In the rows, zero is written as 128.
A single turn carries every row of the set below to another of its rows. Some are shown first; where does it send the rows asked next?
teg: [ 91 106 137 115 131 143 151 131 159 127 115 158 160  95 118 164 120]
Vumuv: [138 173 121 147 140 100 145 167 126 116 118 132  90 139 158 162 123]
zaz: [131 126 111 135  74 143 137  90 122 127 137 178 136  98 153 113 128]
Fugep: [ 96  91 131 157  92 140 151 110 140 121 125 146 164 114 105 158 120]
ginob: [160 136 117 110 145 114  97 133 114 122 107 137 129 158 172 119 134]
vuv: [127 113 122 106 114 147 125 107 149 141 119 161 159  86  99 127 104]
pode: [147 121 121 161  86 129 148  95 104 125 155 117 151 106 123 111 150]
zeme: [129 151 148 127  85 104 136 145 105  93 111 125  90 156 112 133 145]
pobi: [129 168 127 158 145 109 148 168 124 105 125 153  94 128 166 145 131]
dizig: [132 169 132 154 141 110 151 173 123 118 124 140  83 130 146 156 119]
Zin: [120 132 139 111 142  92 119 162 132 104  92 135 116 153 109 168 123]
Zol: [142 117 111 150 100 160 139  93 138 155 138 114 169 113 135 128 111]
nelek: [109 118 126 180 126 110 169 130 128 114 148 144 148  88 113 160 137]
betam: [125 119 146 104 146 103 112 158 123 110  93 140 118 154 100 156 119]
gube: [112 133 135 112 152  97 127 160 141 116  85 142 119 153 104 160 129]
Nases: [130 112 100 165 114 145 144  99 139 147 136 141 165 118 169 153 115]
Geb: [135 150 148 133  83 114 136 143  95  99 122 134  83 153 123 120 145]
tof: [136 110 112 105 117 154 125  97 138 149 123 144 167 116 174 131 129]
Dap: [157 127 105 155 147 130 141 111 131 152 150 109 168  93 134 134 122]
big: [ 99 107 144 120  68 148 153 103 127 111 128 156 144 111 128 128 149]
vazi: [114 127 148 112 158 105 119 167 136 100  95 145 125 137  99 149 123]
Dig: [120 112 130 156  73 156 155  96 131 133 138 120 158 111 107 128 122]
lapo: [122  92 133 139 115 117 135 110 122 118 131 125 172 106  80 138 138]
godot: [163 165 137 112 143 131 125 156 125 142 116  99 107 133 109 123 107]
gafu: [152 177 135 114 126 129 139 147 133 141 111  94 104 137 101 112 126]
madi: [160 176 141 118 136 137 132 153 128 130 124  99 110 121 111 102 120]
safi: [132 144 111 134 128 150 146 121 154 151 135 162 144  68 128 135  97]
dek: [157 144 110 108 133 110 107 126 118 135 100 126 119 171 164 124 142]
mepaz: [103 107 114 173 119 137 158 119 148 132 132 151 160 107 141 173 112]
Ronov: [129 175 116 152 141 105 154 160 132 124 115 141  90 142 163 152 135]
loro: [161 171 138 110 124 122 126 151 126 131 113  90 107 140 105 124 117]
Nomek: [162 148 115 111 126 104 105 133 111 124 106 120 112 168 167 134 133]
Nek: [110 140 123 152  89 142 164 118 139 124 141 180 125  75 127 133 117]
getob: [118  99 109 119 108 130 119  99 137 128 117 192 157 105 143 140 119]
seka: [128 140 154 125  87 114 130 140 100  84 115 141 101 150 117 106 154]
berep: [132  96 102 162 136 105 134 106 119 124 138 152 168 116 160 157 142]
duki: [130 145 135 119 100 171 160 115 146 149 140 117 146  85 124 118 121]
suru: [157 131 120 116 129 107 101 134 101 121 108 142 111 170 170 134 133]
nabu: [107 136 117 150 114 147 169 123 144 131 140 164 136  95 181 156 131]
Sanop: [118 146 144 126  85 106 141 139 110  99 104 136  93 162 113 122 156]

gafu -> gube
duki -> teg
getob -> zaz
Where do these go?
Nomek -> zeme
Zol -> Fugep
ginob -> seka
betam -> suru
berep -> pode

A single turn carries every row of the set below to another of its rows. Some are shown first; where does it send the rows asked next?
fevip: [121 146 155 150 133 108 182 157 143 116 160 111 112 129 139 120 130 129
 129  99  78 106 121 106 164 127]
pem: [138 109  84 124 166 138 148 170 113 116 170 145 106 108  94 129 106  99
 122 135  91 152 108 103 128 134]
Vuru: [ 82 136 112 144 157 115 126 117 147 165 104 112 121 124  91 159 116 128
 143 151 121 115 133 102 172 145]
poguk: [110 117 123  93 145 102 116 135 139 132 169 121  97 143 130 133  87 150
 122 173 113 121 141 151  89 158]
moduk: [141 110  83 139 172 160 128 166 122 120 111 126 117 105 127 109  95  83
 151 139  92 152 131 141 108 130]
feza: [124 159 163 140 133 108 182 168 150 121 153 104 119 125 134 132 124 134
 126 108  86 100 139 117 159 131]
bituk: [145 112  75 129 161 126 131 180 112 121 164 145  95 109 108 134 106  93
 113 131  96 148 112 115 132 130]
kufa: [164 129  97 136 158 132 145 159  96 112 117 126  92 107 125  85 125  92
 114 108  98 126 120 134 134 109]
Dadiv: [150 137  92 121 154 133 135 159 107 106 115 131  89 120 120  82 132  84
 112 105 104 119 112 126 141 119]
zodud: [ 99  77 104  84 132 131 140 124 145 128  82 124 142 152 150 116 146 117
 149 130 103 120 157 137 117 118]
zefu: [106 123 121 112 150 102 116 145 149 139 174 114 105 137 123 133  78 159
 114 169 122 123 132 156 105 154]
vodet: [123  90 147 136  92 139  92 158 106 145 144 122 129 145 100 116 130 115
 131 155 137 138 135 124 152  82]
gufi: [ 83 120 114 145 164 114 110 119 161 161 116 111 112 130  93 161 108 142
 134 138 128 130 128 104 174 136]
vos: [ 96 156 148 126 131 127 128 140 117  74 110 144 154 139 130 124 141 140
 165 169 114 133 140 141 114 105]
kune: [ 99  76 101  93 136 138 149 122 144 125  77 117 138 139 155 122 142 110
 140 117 107 118 149 138 113 116]
Dazak: [120 116 141 172 101 155 102 133 112 179 148 107  97 124 113 115 143 123
 135 118 136 141 138 159 134 138]
Tori: [ 97  73 102  90 136 125 145 119 142 119  80 117 137 144 154 117 148 116
 147 126 103 131 155 128 125 113]
pok: [151 111 140 134  93 158 112 147 100 136 163 108 164 131 118 154 131 114
 157 108 123 154 139 153 137 122]
peko: [135 121  75 142 168 158 128 150 133 114 116 119 122  93 122 102  87  89
 141 132  93 145 136 154 108 123]
Gim: [100 151 145 123 133 127 125 135 112  72  98 148 152 134 119 130 138 140
 162 172 104 125 142 139 122 109]
noles: [121 134 118 119  97 115 167  84 108 124 162 136 120 123 139 132 101 125
 133  79 147 146 145 125 116 146]
Ruvum: [126  98 133 147 101 138  89 151  99 148 144 126 130 142  99 115 150 114
 125 158 134 144 145 139 144  85]
fub: [110 113 118 107 151 104 121 144 144 128 172 123 101 140 119 137  71 152
 125 171 118 125 120 160  97 149]
Tivov: [107 123 114 110 152 105 118 146 146 129 161 116  96 138 126 136  79 164
 116 168 131 131 125 155  95 154]
teb: [ 83 122 110 156 150 120 111 111 154 162 107 105 111 135  88 152 105 135
 131 140 126 116 128 106 169 137]
kom: [107  79 105  88 127 134 163 118 153 143  84 123 135 140 150 126 140 115
 149 124  97 115 159 129 124 109]
zutep: [127 140 119 117  94 110 168  93 111 116 151 147 110 116 142 129 104 136
 129  76 138 143 149 118 120 142]
Ludob: [151 115 132 144  86 155 113 156 107 141 163 123 156 142 118 143 129 102
 156 105 130 160 149 139 138 113]
kez: [131 138 117 101 103 109 154  79 119 132 149 142 116 117 140 138  97 127
 125  84 147 140 150 111 120 142]
mige: [ 84 125 111 142 158 116 114 115 150 163 113 112 108 125  97 158  92 136
 131 142 129 125 129 100 174 145]
Nagam: [123 155 150 146 137 108 187 158 143 117 162 113 114 130 139 129 125 141
 146  91  84 114 128 114 164 118]
zipe: [130 132 114 119  94 102 165  90 113 121 152 132 112 128 139 122 105 142
 131  75 145 146 147 116 119 142]
zed: [107 160 155 128 119 118 129 135 118  71 111 155 142 131 112 126 128 141
 158 165 106 121 154 133 106 110]
radiv: [126 147 158 141 130 115 191 157 146 125 158 114 122 131 137 122 132 139
 135  89  84 110 136 110 161 124]
nozu: [140 122 144 170 119 158 101 137 108 181 149 101 113 132 103 119 132 121
 134 119 143 150 139 153 137 137]
fil: [105 150 159 125 124 128 123 136 121  68 113 153 153 141 117 131 140 133
 154 166 109 131 134 138 120 105]

Dazak -> peko
Ruvum -> kufa
Tori -> zipe
Where do these go?
kez -> poguk
zutep -> zefu
fil -> fevip

A single turn carries every row of the set below to another of its rows. Some are shown first; where does it send the rows asked next?
gemas: [122 133 144 126  74 206 157 143 124 124 121 109 131 155 125 139 124 113
 117 142  75 127 177 155]
Negiv: [193 129 161 104  49  99 162 156 135 132 140  84 144 135 137 129 124 102
 143 137 106 137 144 142]
zala: [167 119 156 138  51 127 150 133 140  79 154  94 142 125 112 143 100 110
 170 163 134 144 144 149]
neti: [149 182 187 147  65  95 166 128 133 109 142  80 134 128 122 132 112 121
 154 146 108 127 130 151]
sokud: [116 141 149 134  85 176 133 150 139 138 121 128 128 130 149 133 115 106
 122 150  58 115 175 146]
gura: [126 137 128 105  99 126 141 123  76 124 139 116 128 187 124  82 124 101
  87 138 163 111 118 143]
kide: [154 116 120  93 106 116 140 127 116 138 133  80 135 151 113  94 127 133
 178 145 127 141 102 117]
zekin: [102 130 106 134 102  97 110 112 101 115 145 122 115 148 145  94  98 102
 103 148 144  91 115 131]
kup: [147 118 128 103  89 117 167 179 150 124 169 101 108 176 168 133 120 129
 152 124 139 112 151 146]
Sug: [164 148 140  91  86 108 166 128 115 112 119 113 130 155 122 176 151 123
  91 154 142 140 131 111]
nedav: [116  94 164 117  98 158 144 132 123 123 120 109 124 132 127 159  86 126
  96 138  61 128 135 165]
puge: [119 164 149 131  52 101 143 117 120  94 154 131 104 171 145 151 142 112
 144 145 122 108 138  90]
veti: [165 169 150  97  92 131 156 104  97 107 126  97 129 177 131  76 104 124
  98 141  98 125 120  86]
Vavag: [134 115 111 116 114 121 139 138 123  91 137 107 114 182 132  91  67 112
  86 131 156 117 112 122]
volez: [117 142 149 131  94 182 150 147 146 109 105 112 131 143 132 148  83 116
 110 133  62 133 167 150]
tasu: [125 151 111 121  85 157 126 142 141 116 164 126 116 161 172 117  62  75
 100 107 102 118 133 137]
vuf: [106 102 177 123  78 182 161 144 128 127 140  98 100 158 118 132 121 132
 111 134  72 113 140 142]
delu: [177 145 137 129  93 115 147 139 126  80 161 150 131 168 167 161  85 124
 125 173 129 140 132 118]
seba: [109 110 193 127  91 170 131 148 119 129 146 143 122 145 140 126 101 113
 124 155  68 119 144 161]
felo: [138 158 140 125  95 142 123  76  87  89 142 123 136 136 118  91 112 121
 126 187 123 121 128 104]
Gafe: [ 88 149 116 112  73 168 118 120 131 125 148 120 113 132 120 124 129  65
 104 122 137 111 143 133]
gef: [134 174 124 115 116 184 157 131 122 127 147 104 129 149 129 129  99  99
  65 130 139 135 126 162]
nep: [120 173 173 103 122  99 159 158 121 124 138 126 139 158 145 144 119 121
 140 134 149 128 141 181]
Pusut: [137 148 149 107 113 100 133 127 115 130 135 100 137 161 127  82 104 127
 191 138 114 138  98 118]
kem: [101 117 114 115  83 106 147 122 123  93 143  98 125 143 133 177 115 124
 160 127 146 120 147 171]
fulav: [166 110 113  93  87 125 116 105 123  92 124 113 130 137 132  96  89 107
 113 160 107 128 131  75]
sif: [149 129 124 111 119 118 138 110 103 109 135  92 149 153 118 107  88 138
 184 150 128 152  96 139]

nep -> kem
neti -> zala
Where do these go?
Pusut -> sif
seba -> nedav
volez -> gemas
zekin -> Vavag
felo -> fulav
delu -> Sug
Gafe -> tasu

